Small tables with named rows and columns. After each table, cells are looked up by row and column.

basagub =
	romemas	dedeve	dimu	dit	zeparip	zos
visuvo	176	154	174	50	211	53
bik	139	132	131	115	213	219
gelegon	102	90	123	115	186	222
zal	168	174	168	226	102	137
poropo	124	125	109	99	237	245
dig	169	172	172	216	118	144
taf	128	125	107	108	224	248
zopun	157	173	147	126	142	72
gisike	102	109	114	208	110	248
guzuz	140	140	84	221	112	229
mubevo	123	120	115	125	207	247
denef	140	147	132	240	79	136

taf, romemas -> 128
zopun, romemas -> 157
zopun, zeparip -> 142
zopun, dimu -> 147
gisike, romemas -> 102
bik, zos -> 219
zopun, zos -> 72
zal, dit -> 226
gelegon, dedeve -> 90
zopun, dit -> 126
zal, dedeve -> 174
Row with the largest dimu: visuvo

Table remad
|  | vodala | fuz | rig | mig | tebos | pavo | bato | ser | tava |
|---|---|---|---|---|---|---|---|---|---|
| gelefed | 3.6 | 2.9 | 5.0 | 7.1 | 5.4 | 8.6 | 5.3 | 4.5 | 5.0 |
| lof | 4.6 | 2.4 | 4.3 | 7.4 | 5.2 | 6.3 | 4.5 | 5.4 | 4.7 |
| tuk | 3.3 | 3.0 | 5.0 | 7.1 | 5.4 | 8.2 | 5.3 | 4.3 | 5.1 |
| guvaluv | 6.8 | 3.0 | 4.9 | 6.9 | 5.3 | 8.1 | 5.4 | 4.3 | 5.1 |
| zubun | 6.3 | 5.4 | 4.6 | 5.6 | 4.3 | 4.7 | 6.3 | 4.2 | 6.2 |
| fepakes | 5.3 | 3.7 | 4.7 | 4.6 | 7.2 | 4.5 | 6.1 | 5.1 | 5.2 |
| zukigak | 5.7 | 3.1 | 5.0 | 7.1 | 5.3 | 8.3 | 5.4 | 4.5 | 5.3 |
| vuko | 3.7 | 4.0 | 5.3 | 3.6 | 6.5 | 5.5 | 5.3 | 5.3 | 4.4 |
| viluf | 3.0 | 2.9 | 5.0 | 6.9 | 5.3 | 8.4 | 5.6 | 4.3 | 5.2 |
| perifa | 7.0 | 5.5 | 7.0 | 5.1 | 4.4 | 5.8 | 6.2 | 5.1 | 5.1 |
| visagad | 5.1 | 5.3 | 6.9 | 5.1 | 4.5 | 5.8 | 5.9 | 5.4 | 5.3 |
| nak | 6.2 | 4.1 | 4.8 | 4.9 | 7.0 | 4.4 | 5.6 | 5.3 | 5.3 |

pavo of zukigak = 8.3
tava of fepakes = 5.2
bato of visagad = 5.9
mig of tuk = 7.1
vodala of vuko = 3.7
tebos of nak = 7.0
bato of zukigak = 5.4
mig of viluf = 6.9
rig of viluf = 5.0
vodala of gelefed = 3.6
fuz of viluf = 2.9
fuz of zukigak = 3.1
vodala of fepakes = 5.3

dig
cols = betukav, fupov, tak, zadudoz, nom, paze, gefos, tumuz, lir, derukis
zifepe: [73.84, 89.68, 16.26, 35.63, 59.98, 42.71, 36.00, 51.16, 26.46, 47.82]
mikagal: [29.83, 14.87, 68.21, 45.10, 46.52, 46.91, 50.81, 47.59, 58.56, 44.62]
masusok: [28.94, 13.68, 68.22, 44.67, 45.95, 46.47, 50.46, 47.07, 58.38, 44.09]
miza: [72.51, 88.16, 16.75, 36.34, 58.47, 42.60, 36.18, 50.40, 26.81, 47.56]
puzutu: [26.19, 20.75, 61.51, 60.52, 26.63, 48.74, 53.65, 37.77, 57.87, 45.16]
mab: [32.69, 33.41, 51.92, 60.26, 26.39, 48.00, 51.23, 36.87, 52.26, 45.35]
nubide: [28.31, 21.16, 62.20, 56.97, 31.82, 48.31, 52.82, 40.62, 57.41, 45.49]

What is the derukis of mikagal in dig?
44.62
What is the fupov of mikagal in dig?
14.87
What is the gefos of mab in dig?
51.23
What is the gefos of masusok in dig?
50.46
What is the gefos of mikagal in dig?
50.81
What is the tumuz of puzutu in dig?
37.77
What is the lir of puzutu in dig?
57.87
What is the betukav of mab in dig?
32.69
What is the nom of miza in dig?
58.47
What is the lir of mikagal in dig?
58.56
What is the fupov of zifepe in dig?
89.68
What is the paze of masusok in dig?
46.47
What is the fupov of masusok in dig?
13.68
What is the tumuz of miza in dig?
50.40
What is the nom of mab in dig?
26.39
What is the fupov of puzutu in dig?
20.75
What is the nom of puzutu in dig?
26.63
What is the paze of zifepe in dig?
42.71
What is the tak of masusok in dig?
68.22
Which row has the largest tumuz? zifepe

feke
          vanon  zifamo  lurobi     nes     fek     zez     bog
pekinob  -74165   52914   34633   52286   45912   47991   46470
mot      -44943   14542    -527   29061   69827    7869   21148
rol       13445   49747   68670   33815  -55017   61464   46742
ropi      61287  -47079  -35164  -40874  -21833  -32887  -35534
vafi     -35725    7723  -23486    9306   74699   -2322  -10355

pekinob, zez -> 47991
mot, lurobi -> -527
pekinob, lurobi -> 34633
ropi, zez -> -32887
rol, lurobi -> 68670
ropi, bog -> -35534
vafi, nes -> 9306
rol, nes -> 33815
mot, zifamo -> 14542
ropi, fek -> -21833
vafi, zifamo -> 7723
mot, fek -> 69827
rol, vanon -> 13445
vafi, lurobi -> -23486
pekinob, vanon -> -74165
ropi, lurobi -> -35164
ropi, zifamo -> -47079

vanefu.csv
,pokemi,toloveg,sar,vom
bufefaf,17,210,231,205
tun,38,235,199,141
neduz,114,74,162,212

neduz, vom -> 212
tun, pokemi -> 38
neduz, pokemi -> 114
bufefaf, toloveg -> 210
bufefaf, vom -> 205
neduz, toloveg -> 74
Which row has the largest toloveg? tun

bikunup =
|  | papasat | zesu | ris | dukiko | pimezuk | pafa | makizab | relabup | mazemu |
|---|---|---|---|---|---|---|---|---|---|
| rafonek | 21297 | 44138 | 39339 | 53129 | 27156 | 45533 | 53208 | 42503 | 30920 |
| vot | 54652 | 39465 | 39366 | 28595 | 49057 | 38612 | 22103 | 40647 | 42312 |
| reg | 3988 | 40514 | 43679 | 73677 | 9911 | 52517 | 77591 | 39683 | 22937 |
| bina | 65762 | 33363 | 27897 | 9288 | 56344 | 23482 | 7858 | 33344 | 49798 |
| nof | 10842 | 43245 | 42790 | 69205 | 16659 | 52256 | 67609 | 43411 | 26183 |
| gilef | 8911 | 42205 | 38063 | 69039 | 12096 | 49585 | 72197 | 40575 | 25513 |
| libamir | 24016 | 39656 | 48003 | 53111 | 32302 | 47178 | 49204 | 42024 | 32220 |
| veg | 40651 | 35788 | 40753 | 29290 | 45249 | 33995 | 29979 | 36684 | 40473 |

pafa of veg is 33995
papasat of vot is 54652
dukiko of libamir is 53111
papasat of veg is 40651
dukiko of reg is 73677
relabup of veg is 36684
dukiko of veg is 29290

Table masir
	fem	buduf
govu	6409	9932
merad	6209	1710
masurab	7151	7545
nes	6539	9932
mipo	7941	2783
nibekob	7941	8095
bevuk	7175	7444
gurafo	7188	7538
saz	6209	1710
did	7216	8278
sirid	7197	7553
duk	7234	7500
kez	7204	7481
pifub	7213	7285

What is the buduf of saz in masir? 1710
What is the buduf of mipo in masir? 2783
What is the fem of nes in masir? 6539
What is the fem of masurab in masir? 7151
What is the fem of saz in masir? 6209
What is the buduf of kez in masir? 7481
What is the buduf of bevuk in masir? 7444
What is the fem of duk in masir? 7234
What is the fem of sirid in masir? 7197
What is the fem of nibekob in masir? 7941
What is the fem of govu in masir? 6409

budem:
,nadi,senoga
geb,165,195
megodu,179,192
vefurut,177,189
rodop,167,152
gofipe,222,110
taf,171,154
nir,168,161
pivago,235,172
pip,48,89

vefurut, senoga: 189
gofipe, senoga: 110
geb, senoga: 195
taf, nadi: 171
geb, nadi: 165
rodop, nadi: 167
nir, senoga: 161
pivago, nadi: 235
megodu, senoga: 192
rodop, senoga: 152
pip, nadi: 48
pivago, senoga: 172
megodu, nadi: 179
pip, senoga: 89
nir, nadi: 168
taf, senoga: 154
gofipe, nadi: 222

zono =
	goz	liri	feb
vodugo	0.85	0.87	-0.65
kad	-0.13	-0.02	0.19
bife	0.35	0.48	-0.07

vodugo, liri: 0.87
kad, goz: -0.13
bife, goz: 0.35
bife, liri: 0.48
vodugo, goz: 0.85
kad, feb: 0.19
kad, liri: -0.02
vodugo, feb: -0.65
bife, feb: -0.07
Row with the largest feb: kad

kinos =
	fusid	bege	mosupem	ret	lek	tudimim
duru	3802	2880	5169	5853	6161	7456
fifalab	8813	5537	4679	9639	4439	3930
gaz	5386	2342	8338	8952	4286	7874
mupop	8871	4336	4396	6163	8503	9277
gof	7319	2475	3674	7584	9180	5600
lagu	1174	1047	4671	1957	9288	4230
dat	1072	4476	2870	2243	4341	9208
remo	9082	5095	9193	9562	4791	5599

lagu, tudimim: 4230
lagu, mosupem: 4671
gof, fusid: 7319
fifalab, tudimim: 3930
lagu, ret: 1957
dat, lek: 4341
mupop, lek: 8503
dat, fusid: 1072
gof, bege: 2475
lagu, bege: 1047
Row with the largest tudimim: mupop

